Each row has a name. Each piece below is followed by the name of the row it came from, unless a question asks for something else. Each question is about the rows just above it.

[ 0.19  7.89 -2.17  5.67] = lurog
[-0.87 -3.17 -6.58  1.85] = nomi
[ 0.19 -2.17  7.89 -3.98] = ralik
[ 7.89 -3.97 -8.52  1.50] = tavil
Which row holds [-2.17  7.89  0.19] read backwards? -> lurog
Does one of the named rows hold [ 0.19  7.89 -2.17  5.67] side by side, in this order? -> yes
[-3.98  7.89] is which row, read backwards? -> ralik
Does one of the named rows hold [-3.17 -6.58] side by side, in this order? -> yes
[-3.17 -0.87] is which row, read backwards? -> nomi
How many entries does [-0.87 -3.17] have? -> 2
Count the entries of [0.19]: -> 1

[-1.10 -2.30  2.45 -1.87  0.94  1.64 -7.44 -6.38 -1.48 -1.79 -4.14 -2.87
 -5.10 -6.70 -0.52 -2.11 -0.10  0.46  4.17 -3.00 -0.12 -4.80 -1.92  3.63
  2.87 -0.63 -2.62 -1.50  2.49  1.64  0.39  1.29 -2.61 -1.17 -1.12 -1.15
  2.08  0.66 -3.57 -1.03  3.24  3.65  2.57 -2.38 -3.74 -1.04  0.09 -0.15
  0.27 -5.07 -0.95]  mivug
[-0.84 -0.71 -5.65  5.40 -2.80 -7.37  8.32  3.55  2.89 -0.62  1.57 -4.00
  6.94  2.01  4.15  5.70  0.81  1.35 -4.09  2.93  2.04  4.73  1.17  0.14
  0.89  2.42 -2.68 -6.96 -2.77  0.57 -4.64 -2.28  4.13 -0.01  2.99  0.23
 -5.92 -0.74  5.70 -1.81 -1.97 -5.79  3.25 -1.20  5.55  2.71 -3.65  3.31
 -6.71  2.42 -1.88]  lurog
[ 1.11 -2.30 -6.19  5.29 -3.19 -8.18  7.48  5.74  4.89 -2.92  3.59 -7.12
  6.46  0.35  4.35  4.54  0.77  6.23 -4.06  5.47  3.32  6.94  1.02  0.80
  1.77 -0.04 -2.28 -6.96 -2.26 -0.86 -6.41 -3.77  4.31 -0.62  4.35  0.35
 -6.06 -0.67  8.36 -0.40 -1.97 -5.15  3.76  0.34  5.84  1.64 -3.65  6.50
 -6.71  3.12 -0.65]  tavil
[ 5.14  1.85  1.61 -3.05  0.51 -5.86  7.25  2.52  4.89  0.93 -4.14 -7.39
  6.38  1.90 -3.15  5.70  1.41  3.35  4.49 -1.44  4.04  6.94  1.98 -1.55
 -1.68  2.42  1.91  0.94 -3.82 -2.74 -6.41  1.15 -1.21  1.75  3.22  2.02
  2.76  1.46 -3.57  0.24  3.01  4.16 -2.02  2.31 -3.90  1.39  2.23  1.67
 -0.56  3.52 -1.78]  Tupa
[ 5.14  2.33  1.84 -3.05 -1.09  0.15 -7.44 -6.38 -1.48  0.93  4.91  4.42
 -3.60 -2.97 -0.87 -0.35 -2.69 -0.57  4.40 -0.11  0.57 -4.82 -0.99  3.21
  0.48  2.03 -0.76  0.82 -0.63 -3.14  5.80  3.68  1.14  3.77  0.11  2.02
  0.90  1.88 -0.25 -1.88 -0.10 -4.76 -0.13 -2.38  5.74  1.54 -0.09 -0.74
 -0.28 -5.02  1.42]  Nep
[ 1.05 -2.07 -6.19  3.21 -3.19 -8.09  8.32  5.70  4.84 -3.05  2.94 -6.80
  6.94  0.79  0.00  5.19  0.37  6.51 -4.09  5.47  2.49  6.68  0.46  1.49
  2.87  2.06 -2.38 -5.56 -3.82 -1.33 -6.02 -3.82  3.15  0.08  4.47 -0.33
 -5.95  1.88  8.40 -0.50 -1.58 -2.31  2.16  1.46  5.15  2.98 -3.08  6.79
 -4.90  3.52 -0.66]  nomi
[ 1.11 -2.30 -6.19  5.29 -3.19 -8.18  7.48  5.74  4.89 -2.92  3.59 -7.12
  6.46  0.35  4.35  4.54  0.77  6.23 -4.06  5.47  3.32  6.94  1.02  0.80
  1.77  1.56  1.91  0.66 -1.04 -3.14  2.44  3.68  4.31  3.77 -1.12  1.54
  1.39  1.37  3.90  0.24 -0.32 -5.79 -2.09  1.01  5.84  2.98 -3.11 -0.22
 -4.04 -5.04  1.42]  lurid
Which row holds [ 5.14  2.33  1.84 -3.05 -1.09  0.15 -7.44 -6.38 -1.48  0.93  4.91  4.42
 -3.60 -2.97 -0.87 -0.35 -2.69 -0.57  4.40 -0.11  0.57 -4.82 -0.99  3.21
  0.48  2.03 -0.76  0.82 -0.63 -3.14  5.80  3.68  1.14  3.77  0.11  2.02
  0.90  1.88 -0.25 -1.88 -0.10 -4.76 -0.13 -2.38  5.74  1.54 -0.09 -0.74
 -0.28 -5.02  1.42]? -> Nep
Number of entries in [ 1.05 -2.07 -6.19  3.21 -3.19 -8.09  8.32  5.70  4.84 -3.05  2.94 -6.80
  6.94  0.79  0.00  5.19  0.37  6.51 -4.09  5.47  2.49  6.68  0.46  1.49
  2.87  2.06 -2.38 -5.56 -3.82 -1.33 -6.02 -3.82  3.15  0.08  4.47 -0.33
 -5.95  1.88  8.40 -0.50 -1.58 -2.31  2.16  1.46  5.15  2.98 -3.08  6.79
 -4.90  3.52 -0.66]: -> 51

[7.99 6.59 2.17 0.84] -> ralik
[8.97 8.07 0.82 5.32] -> beti
[ 7.99  6.59  2.17 -1.55] -> Nep
Count the entries of [7.99 6.59 2.17]: -> 3
How many entries does [7.99 6.59 2.17 0.84] have? -> 4
Count the entries of [7.99 6.59 2.17]: -> 3
Is [7.99 6.59] printed in one of the named rows, side by side and in this order? -> yes
Number of entries in [ 7.99  6.59  2.17 -1.55]: -> 4
How many entries does [8.97 8.07] have? -> 2

[-4.08  5.22  8.44 -2.40  3.94  0.89  0.86 -7.63  5.58  4.85] : Nep
[ 1.66 -1.00 -5.95  1.77 -4.63 -2.79 -3.85  5.23 -4.14 -4.11] : lurid
[ 3.43 -2.82 -3.72  3.90 -5.58 -4.50 -3.96  5.54 -6.12 -2.53] : lurog
[ 3.20 -1.88 -3.02  1.99 -4.24 -4.66 -3.10  4.20 -6.05 -1.75] : mivug
[ 2.46 -2.38 -3.05  2.78 -4.64 -3.25 -2.72  4.01 -4.79 -2.35] : tavil
[-2.72  2.22  2.81 -1.86  3.51  4.50  2.60 -2.78  4.92  2.10] : nafu
[-4.03  5.44  9.02 -4.49  5.20  0.05  1.27 -7.24  6.19  2.78] : ralik
[-4.08  5.22  8.44 -2.40  3.94  0.89  0.86 -7.63  5.58  3.74] : nomi
[ 3.21 -4.81 -6.80  0.86 -4.75 -1.06 -1.43  6.50 -5.49 -3.06] : beti
[-7.44  8.62  9.76 -2.73 -0.44 -1.82 -3.59 -7.00  5.69 -1.30] : Vegi
Count the entries of [ 3.43 -2.82 -3.72  3.90 -5.58 -4.50 -3.96  5.54 -6.12 -2.53]: -> 10
Is [-6.05  4.20 -3.10 -4.66 -4.24] printed in one of the named rows, side by side and in this order? -> no
Number of entries in [ 2.46 -2.38 -3.05]: -> 3
Number of entries in [ 1.66 -1.00 -5.95  1.77 -4.63 -2.79]: -> 6

[ 3.05 -6.50 -4.23  6.01] = Nep
[-1.36  3.05 -5.11 -9.28] = Tupa
[-1.36  3.05 -6.50 -4.25] = lurog
[-5.11  3.05] is which row, read backwards? -> Tupa
Count the entries of [-1.36  3.05]: -> 2
Which row holds [-4.25 -6.50  3.05] read backwards? -> lurog
Which row holds this, read backwards? [-5.11  3.05 -1.36] -> Tupa
Count the entries of [-1.36]: -> 1
Which row holds this, read backwards? [-6.50  3.05 -1.36] -> lurog

[-1.63 -3.30 -0.89 -1.44  1.41 -0.56  1.36 -6.03  4.66 -1.42  0.73 -0.11
  0.46  0.73 -3.09  1.31  3.29  1.13  0.99  2.88 -2.43 -3.40  0.29  1.72
 -2.25 -0.30  5.18 -0.60 -1.23  0.97  5.84  2.29  1.07 -0.71 -2.94 -2.45
 -3.16  4.67 -3.13 -1.13  0.53 -0.67 -5.19  0.40 -5.55 -0.05 -1.60 -4.29
  1.77 -1.12  1.10  0.83  4.24  1.19  4.59  4.05  0.11  3.52  1.70  1.57
  1.40] -> beti
[-1.24  3.99  2.00 -1.77 -1.10 -1.04  1.66  1.76 -2.66 -4.02 -1.13 -1.52
  4.21 -0.63  1.82 -0.82 -0.80  2.90 -0.01  1.09  4.10 -3.14 -0.28  2.36
  3.42  2.23 -6.41  1.63 -1.91  0.45 -0.28  3.90  3.09  4.32 -2.43  0.69
  1.45 -1.39  0.56  2.99 -0.28  5.23 -0.52 -1.17 -1.61 -0.82  3.41 -1.70
  0.97 -2.57 -1.72  0.47 -0.55 -1.09  0.91  1.87  2.08 -1.93  4.01  0.03
  0.49] -> nomi
[-0.28  1.82  2.23  0.37 -1.50  0.13  0.23  2.07 -2.26 -1.58 -1.20  0.34
  1.99 -1.71  1.64 -0.97 -2.04  1.59 -0.05  0.01  3.24 -0.86 -0.33  0.30
  2.70  1.23 -5.06  0.45 -0.29 -0.53 -1.74  1.32  1.29  2.46 -0.15  0.24
  0.72 -1.58  0.87  0.33 -1.61  3.27  0.30 -0.05  1.80 -0.65  2.43  0.31
  0.99  0.15 -0.89 -0.49 -0.45 -0.04 -1.29  0.50  0.59 -2.37  1.50 -1.24
 -0.51] -> lurid
[-2.57 -1.78 -0.85 -2.26  1.52 -1.40  1.77 -6.04  4.62 -2.61  0.39 -0.90
  0.66  2.02 -3.06  0.18  4.90 -0.05  0.75  3.39 -2.39 -3.50  1.00  1.61
 -2.90 -0.20  6.15 -0.05 -1.41  1.63  6.17  2.69  1.51  0.64 -3.20 -1.15
 -1.55  4.13 -3.40  2.88  1.29  0.16 -3.47 -1.79 -8.04  0.02 -2.64 -4.88
  0.34 -2.81 -0.18  0.81  2.19 -1.33  6.14  3.43  1.47  3.48  1.82  2.56
  2.07] -> Nep
[-2.47  3.13  1.60 -2.18 -0.89 -1.54  1.80 -2.39  0.51 -4.17 -1.30 -2.27
  3.05  1.39 -0.87 -1.83  3.23  0.45 -0.33  2.60  2.48 -3.04  0.16  1.15
  0.45  0.48 -0.93  1.52 -2.08  1.11  3.49  3.00  2.05  3.19 -2.80  0.30
  1.46  0.08 -1.39  5.53  0.71  4.51 -0.40 -4.05 -5.80 -0.58 -0.23 -3.50
 -0.18 -3.65 -2.26 -0.35 -1.50 -3.28  4.73  2.48  3.22 -0.20  3.52  1.04
  1.73] -> tavil
Does one of the named rows hold [-0.29 -0.53 -1.74] side by side, in this order? -> yes
Does one of the named rows hold [-0.82 -0.80  2.90] side by side, in this order? -> yes
Count the entries of [-1.24  3.99  2.00 -1.77 -1.10 -1.04  1.66  1.76 -2.66 -4.02 -1.13 -1.52
  4.21 -0.63  1.82 -0.82 -0.80  2.90 -0.01  1.09  4.10 -3.14 -0.28  2.36
  3.42  2.23 -6.41  1.63 -1.91  0.45 -0.28  3.90  3.09  4.32 -2.43  0.69
  1.45 -1.39  0.56  2.99 -0.28  5.23 -0.52 -1.17 -1.61 -0.82  3.41 -1.70
  0.97 -2.57 -1.72  0.47 -0.55 -1.09  0.91  1.87  2.08 -1.93  4.01  0.03
  0.49]: -> 61
Is [-1.74  1.32] printed in one of the named rows, side by side and in this order? -> yes

[ 2.40  0.07 -0.88 -1.28 -0.89  0.02  0.46  0.76  2.16 -1.78 -0.31]  Vegi
[ 4.17 -5.49  2.45 -2.07 -0.75  0.38 -3.56 -1.21  0.08 -1.78  0.71]  Nep
[ 1.87  0.47  0.08 -1.25 -1.73  0.52  1.17 -0.71  1.12 -1.78 -2.59]  lurog
[-5.49  2.45  4.17 -1.25 -1.73  0.52  1.17 -0.71  1.12 -1.78  1.32]  beti
[ 4.61  0.21 -1.96 -2.23  2.24  4.23  0.96  2.93  3.31 -1.78 -2.24]  tavil
[ 6.78  2.54 -2.61 -2.12 -3.55 -1.17  4.08  1.36  5.02 -1.78  3.11]  ralik
[ 4.61  0.21 -1.96 -2.23  2.24 -2.07  0.96  2.93  3.31 -1.78 -2.24]  nafu
Is [-0.71  1.17] printed in one of the named rows, side by side and in this order? -> no
Does one of the named rows hold [ 0.09 -1.25] side by side, in this order? -> no
Is [4.08 1.36 5.02] printed in one of the named rows, side by side and in this order? -> yes
Is [-1.78  5.02  1.36  4.08] printed in one of the named rows, side by side and in this order? -> no
Is [-0.89  0.02  0.46  0.76  2.17] printed in one of the named rows, side by side and in this order? -> no
Which row holds [ 2.45 -5.49  4.17] read backwards? -> Nep
How many entries does [ 2.40  0.07 -0.88 -1.28 -0.89  0.02  0.46  0.76  2.16 -1.78 -0.31] have? -> 11

[ 0.77  0.41  0.80  2.05  1.27 -0.52  1.83  0.04 -0.08 -1.83 -1.32  0.94
  0.25  0.36 -5.25 -2.99  0.40  0.56 -0.03  0.17 -1.91  0.01 -0.02  0.32
  1.85 -1.00  0.11 -0.76 -0.75  2.11  0.20 -0.33  0.59  2.09 -0.56 -0.10
 -0.67 -0.43] -> Vegi
[-3.76 -0.23 -0.24 -0.58 -2.41 -0.37 -0.26 -0.18  0.22  6.02  2.97  1.60
  0.13 -0.12  0.26 -9.04  0.39  0.68 -0.67 -1.82 -1.85 -0.20 -0.17 -1.03
  2.60 -3.03  0.17 -0.42  3.16  0.61 -0.57  0.46  0.21 -0.71 -0.04  0.60
 -0.67  4.08] -> Fidop
[ 0.54 -0.55  0.14  1.24 -0.24 -0.10  1.91 -0.05 -0.15 -0.58  0.74  1.48
 -0.28  0.35 -1.26 -1.71  0.69  0.83  0.04  0.68 -1.83  0.50 -0.24  1.68
  3.17 -3.24  0.31 -0.81 -2.51  3.10 -2.94 -0.12  0.31  0.12 -0.26 -0.16
 -0.68 -0.43] -> mivug
Does one of the named rows hold [ 1.27 -0.52  1.83  0.04] side by side, in this order? -> yes
Does one of the named rows hold [-1.03 -0.17] side by side, in this order? -> no
Among the named rows, does one hold [-0.16 -0.26  0.12] next to each other, in this order? -> no
Number of entries in [-3.76 -0.23 -0.24 -0.58 -2.41 -0.37 -0.26 -0.18  0.22  6.02  2.97  1.60
  0.13 -0.12  0.26 -9.04  0.39  0.68 -0.67 -1.82 -1.85 -0.20 -0.17 -1.03
  2.60 -3.03  0.17 -0.42  3.16  0.61 -0.57  0.46  0.21 -0.71 -0.04  0.60
 -0.67  4.08]: -> 38

[-1.71  5.28 -4.72  4.07  6.52 -2.43 -5.20 -4.11 -5.85 -8.11  7.35  2.00
 -7.23]  Vegi
[-0.35  2.43 -0.26 -6.45 -4.59  0.56 -1.45  2.68  0.64 -3.13  7.99 -0.30
  4.08]  mivug
[ 2.84  3.65 -2.83  1.23 -4.43  3.73 -5.42  2.60  1.96  0.69  1.32  6.89
  2.60]  nomi
[-3.57 -0.91  4.51 -0.94  4.28 -6.62 -2.83  6.05  5.06  4.31 -0.52  7.16
 -3.99]  Fidop
[-1.51  5.57 -2.66  7.56 -3.61  4.93  4.34 -1.27 -6.68  7.56  0.67  6.53
  0.04]  Nep
Count the entries of [-1.71  5.28 -4.72  4.07  6.52 -2.43 -5.20]: -> 7
Does one of the named rows hold [-8.11 -5.85] side by side, in this order? -> no
Is [ 1.23 -2.83] printed in one of the named rows, side by side and in this order? -> no
How many entries does [ 2.84  3.65 -2.83  1.23 -4.43  3.73 -5.42  2.60  1.96  0.69  1.32  6.89
  2.60] have? -> 13
Which row holds this, read backwards? [0.04 6.53] -> Nep

[-0.93 -1.03  0.04  6.94 -1.03 -0.85  0.51  7.84 -0.83  0.88  5.68 -1.01
  7.53] -> lurog
[ 3.57  4.04  1.06 -0.54  4.16  3.14 -0.61 -0.51  3.08 -0.71  5.86 -0.51
  7.51] -> nafu
[ 3.57  4.04  1.06 -0.54  4.16  3.14 -0.61 -0.51  3.08 -0.71 -0.68  4.04
 -0.51] -> Fidop
Which row holds this, read backwards? [ 0.51 -0.85 -1.03  6.94] -> lurog
[-0.51  4.04] is which row, read backwards? -> Fidop
Number of entries in [ 3.57  4.04  1.06 -0.54  4.16  3.14 -0.61]: -> 7

[-4.69 -1.34  5.24  0.20  1.13  9.01]  ralik
[ 1.02 -0.81 -3.24 -1.33  2.96 -0.27]  lurid
[1.11 1.26 2.78 1.13 0.20 9.01]  Fidop
[-1.72 -2.31 -1.45 -1.79 -0.30 -6.98]  Tupa
[-8.07 -5.44  5.47 -3.95  2.44 -0.28]  tavil
[-1.33 -0.95  4.41 -0.21 -0.75  1.14]  nomi
Does one of the named rows hold [1.14 0.20] side by side, in this order? -> no
Number of entries in [-1.33 -0.95  4.41 -0.21]: -> 4
How many entries does [-1.33 -0.95  4.41] have? -> 3
How many entries does [-8.07 -5.44  5.47 -3.95] have? -> 4
Does one of the named rows hold [0.20 9.01] side by side, in this order? -> yes
[9.01 0.20 1.13] is which row, read backwards? -> Fidop

[-1.29  2.31  1.67 -9.04  1.80  2.59 -0.63  2.23] -> beti
[-0.80 -9.04  1.81 -1.29 -6.80  2.36 -8.73 -7.98] -> Fidop
[-0.67  1.38  2.90  0.26  0.56  3.45  1.29  1.00] -> lurog
[-0.67  2.80  3.12 -0.63  1.57  3.69 -5.87 -5.27] -> Nep
[-9.04  1.80 -1.29 -0.63  1.67  2.31  2.59  2.23] -> mivug
[ 0.57  3.03 -1.73  0.77  2.46 -2.10  2.95  2.76] -> lurid
[-0.67  1.38  2.90 -0.69  0.56  3.45  1.29  1.00] -> Vegi
Does one of the named rows hold [-1.29  2.31  1.67 -9.04  1.80] side by side, in this order? -> yes
Which row holds [-1.29  1.81 -9.04] read backwards? -> Fidop
How many entries does [-1.29  2.31  1.67 -9.04  1.80  2.59 -0.63  2.23] have? -> 8
Is [1.38 2.90 0.26 0.56 3.45] printed in one of the named rows, side by side and in this order? -> yes
Which row holds [ 2.59  2.31  1.67 -0.63 -1.29  1.80 -9.04] read backwards? -> mivug

